128 stands for zero in the data rows.
Every row has a hidden score from 0 to 20. What is each row's score? 10 is about the middle. The score is a weighted sum of the row's numbers plus the product of two more (or one squared), each taken from its middle value.
[136. 102. 110.  95. 130. 149. 110.  83. 121. 108.  88. 138.  54.  98.  92. 112.] ~ 12
[143. 130. 119. 130. 149. 130. 109. 116. 124. 137. 142. 140. 112. 116.  88. 105.] ~ 9
[ 81. 123. 141. 144. 113. 133. 134. 120. 128. 133. 171. 139. 151. 176. 173. 120.] ~ 13
[102. 186.  89. 122. 111. 121. 120. 167. 144. 180.  92. 125. 214.  20. 110.  95.] ~ 11
[122. 107. 148. 108. 130. 105. 108. 138. 153. 120. 125. 121. 116.  98. 133. 112.] ~ 4
[111. 199. 149. 146. 159. 101. 179.  99. 181.  92. 139. 181. 133. 144. 111.  99.] ~ 5
[125. 136. 174. 143. 114. 115.  92. 148. 145. 142. 161. 185. 149. 118. 136. 118.] ~ 6
[128. 123.  96. 100. 135. 100. 148. 140. 120. 131. 126. 133. 113. 130. 125. 111.] ~ 12
[115. 101. 120.  90. 137. 138. 126.  86. 115. 130. 124. 119.  96. 146. 140. 120.] ~ 13
[115. 143. 103. 116. 168. 113. 144. 143. 113. 108. 142. 129. 145. 151. 147. 128.] ~ 9
[103. 134.  80. 102.  96.  79. 190. 123. 124. 120. 130. 120. 149.  55.  74. 116.] ~ 19
[122. 136. 125. 112. 105. 109. 125. 136. 102. 149. 101. 117. 123. 159. 123. 141.] ~ 13
[159. 134. 116.  66. 189. 144.  91. 103.  80. 140. 123. 204. 123. 127. 161. 120.] ~ 8
[104. 103. 116. 124. 137. 132. 123. 138. 122. 138. 173. 115. 170. 144.  96. 116.] ~ 12
[ 84.  67.  96. 140. 107. 117. 151. 129.  92. 158. 160. 156. 159. 116. 155.  71.] ~ 13
[148. 128. 149. 134.  71. 134.  78. 156. 116. 149.  93. 132.  94. 138. 117. 137.] ~ 7
[221. 137.  73. 114. 200. 118.  59.  96.  87. 208.  57.  83.  29. 120.  77. 123.] ~ 17
[106. 124. 123. 133. 141. 113. 127. 113. 130. 142. 180. 107. 139. 142. 148. 124.] ~ 14
[105. 117. 140.  84. 136.  97. 116. 127. 136. 122. 147. 148. 133.  97. 130.  81.] ~ 4
[128.  83. 143. 101. 143. 150.  95. 122. 127. 151. 115. 121. 117. 126. 103.  93.] ~ 9
[117. 127. 127. 138. 126. 105. 129. 122. 102. 138. 175. 149. 165. 134. 144. 163.] ~ 13
[ 49. 120. 124. 101. 118. 128. 119. 115. 110. 135. 145. 159. 140. 143. 100. 100.] ~ 11
[ 69. 143. 129. 118. 140. 116. 114. 125. 124. 154.  98.  66. 120. 143. 120. 134.] ~ 13
[138. 164. 124. 162.  72. 174. 126. 183. 129. 106.  97. 166. 133. 102. 108. 112.] ~ 3
[113. 173. 120.  96. 131. 113. 114. 137. 136. 189. 139. 130.  78. 131. 187. 131.] ~ 13
[ 87.  72.  93.  66. 131. 167. 171. 111. 102. 177. 142. 134. 141.  96. 161.  91.] ~ 18
[165. 160. 171. 167.  90. 169. 124. 169.  96. 117.  97. 173. 115. 126.  83. 124.] ~ 3
[123. 159.  88. 101.  84. 182. 127. 183. 162.  54.  77.  53.  79. 134. 114. 199.] ~ 8
[109. 139. 128. 135. 141. 137. 133. 143. 125. 131. 126. 140. 139.  50. 139. 118.] ~ 8
[132. 139. 177. 176. 132. 146. 164. 151.  96. 145.  79. 194. 124. 131. 127. 126.] ~ 7
[134. 120. 126. 136. 129. 143.  89. 118.  76. 118. 125. 106. 132. 143. 113.  89.] ~ 9
[150. 147. 123. 182. 128. 109. 120. 105. 167.  82. 133. 173. 116. 174. 149. 125.] ~ 8
[116. 139. 112. 116.  99. 113. 119. 168. 120. 144. 126. 142. 149. 116.  42. 111.] ~ 12
[104. 114. 182. 187. 182.  70. 152. 123. 110. 126. 154. 131. 183. 201. 181. 129.] ~ 9
[ 98.  56. 131. 149. 139. 149.  95. 117. 105. 126. 122. 171. 131. 133. 107. 103.] ~ 9
[130. 143. 106. 130. 116. 101. 117. 151. 118. 160.  96. 131. 131. 103.  77. 123.] ~ 11
[131. 155. 186.  61.  81. 174. 218.  61. 255.  40. 138. 128. 112. 200. 142. 255.] ~ 14
[152. 147. 144. 157. 143.  97. 145. 123. 135.  99. 109. 156. 120. 151. 123. 134.] ~ 6
[133. 150. 109. 154. 109. 113.  89. 151. 125. 158.  99. 125. 176.  76. 132. 113.] ~ 11
[133. 110. 121. 110. 151. 137. 116. 161. 135. 125.  76. 129. 179. 124. 139.  97.] ~ 5
[ 48. 105. 135. 191.   0.  73. 112. 163.  31. 110.  90.  50. 204. 255. 208. 255.] ~ 19
[130. 165. 150. 170.  65. 188. 107. 169.  96. 163. 110.  97. 129. 164.  98. 157.] ~ 14
[130. 141.  70.  81.  95. 139. 145. 124. 142. 107. 113. 136. 125.  51.  69. 133.] ~ 13
[ 81. 149. 117. 133.  95. 114. 169. 175. 143. 190.  90. 102. 226.  30. 127. 129.] ~ 11
[171. 174. 228. 189.   0. 136. 184. 106. 230.  54.  89. 137. 197. 239. 199. 255.] ~ 12
[109.  90. 149. 164.  93. 132.  86. 255. 165. 144. 131. 139. 123. 121. 116. 132.] ~ 1
[ 84.  87. 156. 123. 172. 133. 124. 105. 131. 139. 144. 135. 121. 113.  96. 105.] ~ 10
[127. 133. 108. 108. 193. 148. 146.  63. 113. 149. 132.  88. 120. 136. 142.  96.] ~ 16
[159. 127. 122. 109.  98. 153. 149. 139. 127. 125. 137. 147. 111. 135. 141. 150.] ~ 10
[255. 153. 110.  98. 206. 132. 108. 114. 131. 216. 104.  71.  46. 131. 102. 129.] ~ 15
[133. 143. 113. 110. 124. 124. 128. 109. 126. 187. 131. 102. 147. 128. 121. 102.] ~ 15
[110.  85. 106. 163. 145. 107.  79. 143. 104. 115. 140. 124. 115. 129. 115. 113.] ~ 8
[191. 149. 136. 111. 143.  86. 109. 100. 123. 148.  90. 128.  98. 142. 112. 151.] ~ 12
[238. 134.  97. 104. 218. 159.  55. 105. 113. 168.  82.  97.  33. 121.  89. 124.] ~ 11
[139. 140. 112. 147. 105. 113. 126. 130. 133. 126. 137. 109. 155.  94. 124. 114.] ~ 10
[ 97. 132.  89. 109. 129. 107. 150. 132. 101. 149. 140. 136. 160.  85. 125. 104.] ~ 12
[139. 147.  99. 108. 118. 128. 148. 142. 118. 149. 146. 111. 134. 126. 115. 122.] ~ 12
[ 92. 121. 140. 110. 147. 140. 112. 134. 117. 126. 178. 121. 135.  68.  65. 126.] ~ 9
[118. 142. 124. 152. 129. 134. 128. 143. 119. 126. 136. 125. 140. 105. 103. 115.] ~ 9
[122. 163. 219.  10.  58. 145. 174.  51. 238.  49. 146. 209. 138. 173. 119. 209.] ~ 11
[117. 125. 139. 131. 108. 139. 112. 123. 116. 129. 131. 128.  78.  99. 143. 128.] ~ 8
[135. 137. 125. 164. 129. 112. 142. 109. 163. 152. 142. 147. 104. 146. 125. 109.] ~ 11
[143.  90.  88. 117. 191. 119. 111. 165. 147. 171. 131. 127. 119. 108. 117. 126.] ~ 10
[107. 133. 117. 126. 157. 118. 101. 143. 140. 129. 124. 144. 182. 106. 101. 117.] ~ 8
[200. 116. 132. 117. 131. 136. 129. 137. 126. 124. 137. 116. 100. 126.  86.  99.] ~ 8
[112. 142.  97.  91. 182. 133. 132. 170. 125. 106.  99. 100.  90. 127. 115. 151.] ~ 8
[139. 119. 108. 106. 153. 119. 100. 114. 103. 142. 101.  91.  99. 145. 107.  79.] ~ 10
[ 89. 117. 115. 129. 159. 118. 135. 138. 109. 147. 164. 124. 123. 117. 131. 124.] ~ 11
[108. 146. 129. 132. 145. 126. 122. 132. 134. 118. 102. 111. 145.  99. 117. 181.] ~ 11
[111. 151. 121. 128. 139. 144. 115. 128. 131. 117. 131. 109. 143. 107. 132. 114.] ~ 11
[147. 138. 102.  67. 134. 119. 128. 112.  84. 157. 129. 127. 157. 127. 150.  95.] ~ 12
[127.  99. 136. 138. 130. 132. 124. 142. 127. 150. 143. 115.  97. 121. 143. 123.] ~ 9
[138. 129. 175. 148. 120. 113. 120. 168. 109. 150. 117. 138. 114. 118. 140. 139.] ~ 5
[ 78. 157.  62.  82. 127. 169. 157. 232. 151.  32.  81.  24. 127. 122. 129. 147.] ~ 3
[111. 119. 130. 113. 151. 139. 158.  78. 141. 141. 138. 140. 144. 139. 172. 126.] ~ 14
[145. 129.  63. 176.  65. 133. 213. 116. 165. 125. 182. 111. 102. 103. 158. 125.] ~ 15
[123. 116. 113. 128. 122. 110. 109. 138. 134. 120. 155. 168. 159. 108. 117. 111.] ~ 7
[124. 119.  74. 138. 170.  92. 182. 163. 124. 181. 153. 171. 151.  94. 154. 100.] ~ 12
[125. 138. 123. 131. 184. 114. 128. 116. 102. 142. 142. 153. 179.  87. 157. 115.] ~ 11
[100. 139. 150.  92. 118. 137. 155.  87. 145. 106. 145. 157. 103. 109. 164.  91.] ~ 6
[132. 150. 116.  66. 152. 148. 107. 109. 130. 144. 113. 109. 145. 119. 117. 121.] ~ 11
[121. 145. 153. 152. 124. 121. 139. 139. 141. 124. 149. 119. 137. 142. 249. 138.] ~ 16
[133.  95. 134. 154. 134. 147.  88. 136. 101. 141.  98. 144.  78. 111. 107.  97.] ~ 7
[172. 167. 107. 121. 157. 121. 118. 104. 124. 130. 133. 115. 101. 112. 118. 160.] ~ 13
[125. 145. 126. 115. 176. 118. 146. 121. 114. 117. 108. 177. 134. 136. 131. 126.] ~ 8
[ 41.   0. 169.  89. 129. 187. 143.   6. 152.  64. 133. 119. 191. 196. 180.  46.] ~ 10
[145. 150. 146.  81. 130. 140. 117. 136. 111. 126. 137. 145. 132. 128. 137. 141.] ~ 7
[157. 130. 102. 138. 142.  94. 128. 141. 132. 139. 133. 106. 116. 145. 121. 125.] ~ 10
[112. 150. 118. 128.  92. 127. 114. 130. 112. 116. 126. 110. 139. 110. 123. 103.] ~ 8
[158. 135. 164.  91. 147. 200.  99. 119. 122.  84. 133. 141. 147. 136. 107. 102.] ~ 4
[124. 148. 199. 138. 136. 117.  89. 141. 140. 115. 132.  97. 134. 124.  92. 128.] ~ 5
[128. 118. 114.  96. 122. 156. 159.  91. 150.  98. 115.  96. 159. 147. 160. 195.] ~ 15
[126. 129. 127. 129. 139. 151. 106. 142. 122.  80.  80.  76. 116. 154.  96. 134.] ~ 6
[120. 120. 163. 159. 133. 119. 150. 131. 103. 126. 159. 109. 147. 131. 131. 147.] ~ 10
[243. 203. 155. 206. 106. 178.  96. 203. 125. 167.  54. 139.  87. 134.  80. 172.] ~ 8
[113. 122. 111. 119. 170. 144. 113.  87. 115. 127. 112.  91.  97. 110. 106. 116.] ~ 12
[ 90.  62. 145. 152. 111. 163. 111. 138. 118.  96.  90. 110. 152. 134. 152. 162.] ~ 9
[162. 151. 130. 131. 197. 117. 129. 124. 110. 138.  90. 106. 102. 108. 116. 145.] ~ 10
[133. 145. 119. 129. 128. 122. 136. 129. 103. 166. 134. 123. 136. 138. 148.  99.] ~ 11
[121. 167.  97. 125. 132.  99. 129. 136. 124. 140. 134. 121. 164. 107. 101. 123.] ~ 11
[116. 141.  99. 124. 131. 141. 118. 138. 114. 152. 111. 143.  96. 108. 171. 104.] ~ 9
[132. 137. 113. 111. 122. 117.  85. 141. 149. 173. 109.  95. 146. 117. 123. 112.] ~ 11
[132. 131. 132. 115. 114. 104. 123.  84. 146. 104. 129. 163. 168. 120. 173. 163.] ~ 11
[ 75. 163. 131. 127. 175. 119. 116. 132.  98. 127.  92. 136. 127. 131. 127. 112.] ~ 8
[111. 134. 136. 115. 138. 119. 127. 126. 119. 152. 129. 130. 110. 114. 106. 114.] ~ 10
[155. 148. 102. 153. 140. 130. 155.  69. 140. 126. 151. 101. 113. 104. 176. 124.] ~ 18
[128. 119. 127. 136. 107. 121. 125. 139. 134. 106. 156. 138. 126. 127. 126. 125.] ~ 7
[116. 102. 128. 109. 156. 144. 164.  31. 118. 164. 171.  69. 163. 145. 175.  41.] ~ 17
[149. 136. 114. 134. 128. 123. 111. 165. 111. 106. 165. 110. 124. 132. 114. 128.] ~ 7
[136.  40. 136. 142.  70. 190. 105.  86. 122. 126. 151. 163. 159. 156. 127.  78.] ~ 11
[122.  70.  62.  72. 106. 158. 164. 174. 194.  32. 115.  41.  83. 159. 134. 190.] ~ 11
[118. 131. 111. 132. 129. 103. 138. 113. 138. 146. 128. 130. 135. 134. 172. 113.] ~ 11
[152.  82. 153. 160. 113. 144.  81. 163. 168. 117.  63.  79. 144. 123. 128. 160.] ~ 7
[123. 151.  83.  96.  90. 181. 105. 214. 156. 100.  80.  56.  93. 134. 131. 142.] ~ 6
